128 stands for zero in the data rows.
Here are some points, each followed by its number:
[154 151 255 131  97 113  98 105 116 116  73 231 246 121 114 118 102 137  76
  84 135  64 111 110 115 120 121 106 116 148 109 107 125 107 101 106 113 174
 255] 0
[116 121  90 139  96 115 103 129 134 101 121 109 113 114 121 122  93  98 122
 255 133 188 128 113 110 127 113 103 113 145 208 213 133 106 101 111 140 101
  88] 1
[141 150 255 144 100 122 103  96 109 120 129 109 104 115 127 125 110 133  71
  67 123 126 106 129  92 255 255 108 121 139 114 109 127 109 105 119 146 100
  92] 2
[120 123  89 134  99 120 105  94 109 139 103  49 178 124 124 128 110 136  67
  82 127 130 103 110 113 126 112 156 101 123 177 183 115 106 103 111 145 105
  91] 3
[126 121 157  90 131 114  97  93 109 110 119 111 118 255 136 109 106 141  66
  79 113 131 241 129  72 129 114  96 119 136 116 112 122 106 103 114  88 219
 255] 4
[117 119  89 134 103 207 255  95 110 112  79 127 217 121 130 126 110 133  67
  85 129 127 103 107 112 126 113 195 134 132 114 113 127 108 102 251  55  94
  92] 5
[116 121  89 139  96 116 101 216 182 111 124 107 107 114 121 125 105 133  73
 255 120 121 123 222 255 128 109 106 120 141 214 164 107 109 102 111 146 100
  92] 6
[129 137 255 142 105 119 104  88 115 112 125 110 105 112 134 130 114 133  63
  85 132 124 102 108 110 130 112 255 228 123 116 116 125 107 103 218 112 100
  88] 7
[125 124  39 104 128 119 101  90 111 111 126 113 109 110 130 128 113 137  67
  72 123 190 146 110 109 127 111 102 116 138 115 117 125 107 198 110 145 102
  93] 8
[229 203 194 100  96 118 101  96 112 118 127 110 106 118 124  96 252 199 255
  69 120  69 194 179 159 102 105 105 119 141 113 108 124 115 254 108 147 101
  97] 9
Which five points above are nearest to each new point by angle, seen from the average point of the numbered points? Their numbers follow each, nearest first.
[125 121  92 138 137 159 190  93 109 116 128 112 110 115 128 125 106 136  70
  81 122 130 105 127  98 255 255 103 118 138 243 250 165 108 101 106 147 103
  96] 2 3 1 8 6
[119 122  91 135  96 102 128 255 214 109 109  51 176 130 122 132 106 133  67
  78 128 228 164 109 105 126 114 105 117 132 115 113 125 107 104 147  62 245
 109] 4 8 6 5 3
[122 126  92 139 114 178 208  93 111 108 122 111 111 113 125  84 236 153 255
  71 123 125 100 108 109 128 109  83 105 140 144 239 224 112 103 111 143 102
  92] 9 1 3 5 8
[120 118  87 135 104 209 252  92 109 110 122 111 107 114 124  76 240 164 255
  77 126 122 102 106 114 131 113  35  46   8 115 112 125 106 107 112 142 100
  91] 9 5 8 3 1
[122 122  91  87 131 118 105  92 110 111 125 112 109 113 128 123 171 153 255
  85 124 128 103 111 109  63  98 104 115 136 113 117 115 247 109 112 144 105
  92] 9 8 1 3 5
[123 119  90 136 100 120 105  96 113 150 125 110 110 119 121 121 156 125 255
  78 114 136 195 117 108 123 113 102 118 135 199 180 112 109 102 105 148 102
  96] 9 1 3 8 6
[122 122  46 126 255 115  97  93 112 110 220 255 187 113 120 124 109 135  72
  80 161  28 101 108 108 129 116 102 117 148 110 111 124 108 103 113 114 161
 255] 0 4 8 5 3
[124 124  93 138 150 124 144  91 114 112 123 112 109 113 126 128 111 132  67
  79 122 216 183 113 102 129 115 104 117 138 116 113 123 143 190 108 144 101
  92] 8 3 1 4 5
[130 130 255 121 101 116  99  97 111 112 122 113 110 117 119 125 108 135  72
  80 122 120 128 225 255 109  96  98 119 142 112 107 124 109 241 110 145 101
  95] 9 6 2 7 8
[115 122  33 121 216 121 101 101 110 114 100  75 203 129 115 125 104 132  72
  81 126 255 180 115 110 120 118 106 115 141 111 110 127 107 104 129  42 255
 178] 4 8 3 5 1
[125 131 255 129 110 118 103  92 114 111 123 108 106 113 129 127 128 122 255
 180 125 125 105 106 113 128 111 175 106 126 116 111 117 255 114 113 145 103
  90] 9 7 1 2 0
[117 119  90 136  98 115 104 105 115 146 125 110 110 120 122 116 180 146 255
  72 120 229 167 109 112 121 120 102 117 142 206 170 101 109  98 107 146 101
  97] 1 9 8 3 6
[113 122  85 135 102 122 118 255 251 112 110  50 181 130 130 127 114 127  68
  83 137  90 167 169 144 101 101 109 121 138 114 112 125 107 101 231  74 139
  83] 6 5 3 8 4
[123 123  92 135  98 113 101  97 113 205 123 112 111 116 120 118 160 117 255
  60 202 128 100 109 111 126 114 100 117 143 112 112 126 108 100 133 142 101
  92] 9 8 3 1 2
[117 115  88 136  98 116 105 103 121 255 129 110 111 120 120 116  97 117 107
 255 124 130 105 109 118 120 121  96 106  22 107 105 128 119 234 106 146 101
  97] 1 8 6 3 9
